Each path is a new rotation, seen through one point. The rows after it are directions, each followed by how far the rotation turns it, in degrees per step (0 if it stays put).
Each turn is a multiple of 5 degrees from 10 to 175, or 0.
Each row of a path follows its step; steps can be skipped.
Path 1:
step 0: [-26 -16  10 -17  12   6  16  -7  32  12  10  20  18  -2 -13   2   0  -4
  19  -7   6  17 -26   1   8 -10   6   1   1  17   8  12  18  -5   4  -2
  -7   1   1  13 -10 -21   3  28  -1   9  -7  20  22   9   1  14  10   8
 -18   8  -8  27  15 -21  22 -17   1 -17  22]
step 1: [  7 -18 -24   4  -2  19   9  18   4  36  -5   7   0  -5  25 -28 -17  15
  -3   7 -12  18  -3  35  -6   2  -8   4  -5  -8   7   2  38   1  19   2
 -20 -11 -13  12 -13 -16   3   9  12   3  12  -1  -6  -5  15  -1   6 -19
  24  24   2   8 -20  -4  -3   2 -10  11  -7]
step 3: [  2  -3 -14  31   6 -29 -19   1   1  28  -8  12  -6  -9  22   5  -2   5
  -2   5 -24   3   5   4 -26 -14   1 -10   7   1  -1 -14   2  10   4 -10
   2 -10  -9 -31   2  -4  -3   5  15  -3  13  24  29   6   0  -7   9 -31
 -18  14 -27   1  -2 -32  -2  -1 -13   9  -5]
step 4: [ 29  12  13  -3   8  11  27  20  -6   8  20   8 -14  21  11   2  -4 -16
  -1   0  14   9 -34 -18  -5 -13   7   2 -13   4 -11   3  18   1  -7   0
  10   6   5  28   1   5 -20 -20   2 -24  29  37  24  -6 -21  -7  14  -7
  -5  -2 -15  -8  -4   0  -4   4  -8  -2   4]
step 6: [ -8   6   2   7  -6  27  12  14  -6  10   1  -2 -26  -8  -3 -20  -3   4
  17   6   9  30  -9  -5 -11  -4  10  -5   8 -40 -25   9  -9 -24   4   2
   8  -9 -32  13 -31  10   5 -15 -13   3  10  10   9   5 -18   4  -5  13
  -4  -1  -9  22  10 -27   4  20  -6  -7   8]
step 7: [  5   9  -7  -2   5 -10  -6   9  20  40  36   7 -16  -8 -13  -3   4   3
  11  12   2  17  -2 -20  23 -28 -16  -5  12   7  -5  -3   3  21  -8   3
   4  -6  -1  -3  17 -25  -2  -5  -4  -5 -18 -23  -6  -5   4 -12  -8 -11
  26  13 -15  33   3 -11 -11  20   1 -18  -9]
step 9: [  2   1 -22  -8   9   1  -8  15 -10  21   5  -5   3 -19  -3  14 -12 -27
  -3  13  -1  -1 -16  -4  24 -24 -15 -23  16  20  21 -18   0 -19  14 -17
 -11  11   1  10   8   8  -1   1  -3  27   3  18   0   7 -29  -8   5  -7
  27  11 -12   1  32  -8 -26   1   1  10  10]
step 11: [-11   3   0   9   8  24  11 -17 -13  -6   7  18  -8 -10   6  -5  21  -7
 -32  -6 -11  32  -2 -15   4  -5   1 -16  -3  15  -9 -16 -23   7  10 -28
 -25   5 -29   9  22 -12   0 -24   2   2  -2  14  22 -10  -6  -7   7  14
   3  13   6   4  26   0 -14  -4  14  -2 -22]
step 12: [-17 -10   4   8  25  -4   7 -49 -13   7  19 -20 -15   1 -15 -11 -22   8
 -21   2   5  -2  -5 -14   2 -16  -6  11   6   0 -12  24  10 -22  -3  21
 -14   3  -7  -4  -9 -17   8   6  -5  -5   5  11   4 -12  -4  -2   6 -26
 -10  27  -7  -5  -3 -16 -11   5  14 -30  13]
step 13: [ -5   7  -1   1   8  16 -11  14   1  13 -18  -8   2 -20 -17  -1 -20  35
 -39  -7  17  34 -19  -8 -13  -5 -18  17  -3   2  14 -20   1  19   6 -20
  12   5 -13  23 -10 -11 -20   0 -17   1   5   6   4 -12   1  14  -2   2
  17  -2 -10  -8  -9   2  -9  12  27 -11 -10]
step 15: [-22  -9 -20   0  26  24   3   1  -4   4 -14  17 -16   5  12   2 -22  11
   1 -26   9  21 -20   4  -3  17 -15 -10  18  18  15  -9 -11   7  -3  -7
  22  -9  11 -12  -7  10  -9 -10  39  -2   9  16 -22   8  12  -6   0  -7
   2  -7 -10  21  -3 -28 -20   9  10  -4  -8]
Speeds:
[ 5 -5  2  1  1  2 -6  1  5 -2  0  2 -5  0  7 -4 -5 13  4 11 -1 -3 -4 -2
 -1  8  4  4  2  1 -3 -2 -3 -3  2  2 -5 -2  4 -1 -5  1 -3 -6  2  3  0  4
  2  0 -1  0  1 -1 -3 -4  5  1 -2  4 -6  0  4 -1  1] -> 160
[ -8  -3   5  -2  -8   0   4   0   2   5   3  -1   3  -7   2  -7  -2  -2
  -5   5   0   4  -6  -2   0   1   0   1  -2  -3   1   3   0   0   0   3
  -8   3  -3   0  -2  -4   1  -1   0  -2   0 -12  -1   6  -3  -1  -1   3
  -4  -1  -1  -2  -3  -2   7   3   6  -7  -4] -> 60
[  0  -8  -5  -1   4   0  -1   8  -8   3   2   0  -1  -1   2   9  -3   1
   0  -2  -1  -2   3  -6  -1   2  -2   2  -1  -3  -1  -3   3  -1  -1   5
   2   3  -1   4  -4  -6  -4  10  -1   5   0   2   0   5  -5  -4  -3  -1
  -4  -2   2   3  -2 -10  -2   4  -2  -6   3] -> 120
[-4  5 -7  5  3  0  2  2  3 -2  1 -5 -4 -1 -8  1  4 -2  4  2  0 -1  5  1
 -4  4  3  0 -1  9  1 -2 -2  1  7  0 -4 -5 -5 -2  2 -1 -2 -2  7  6 -2 -2
  8  0 -3  0  2  8 -4 -1  5 -6  0 -3  6  0  0 -3  7] -> 125
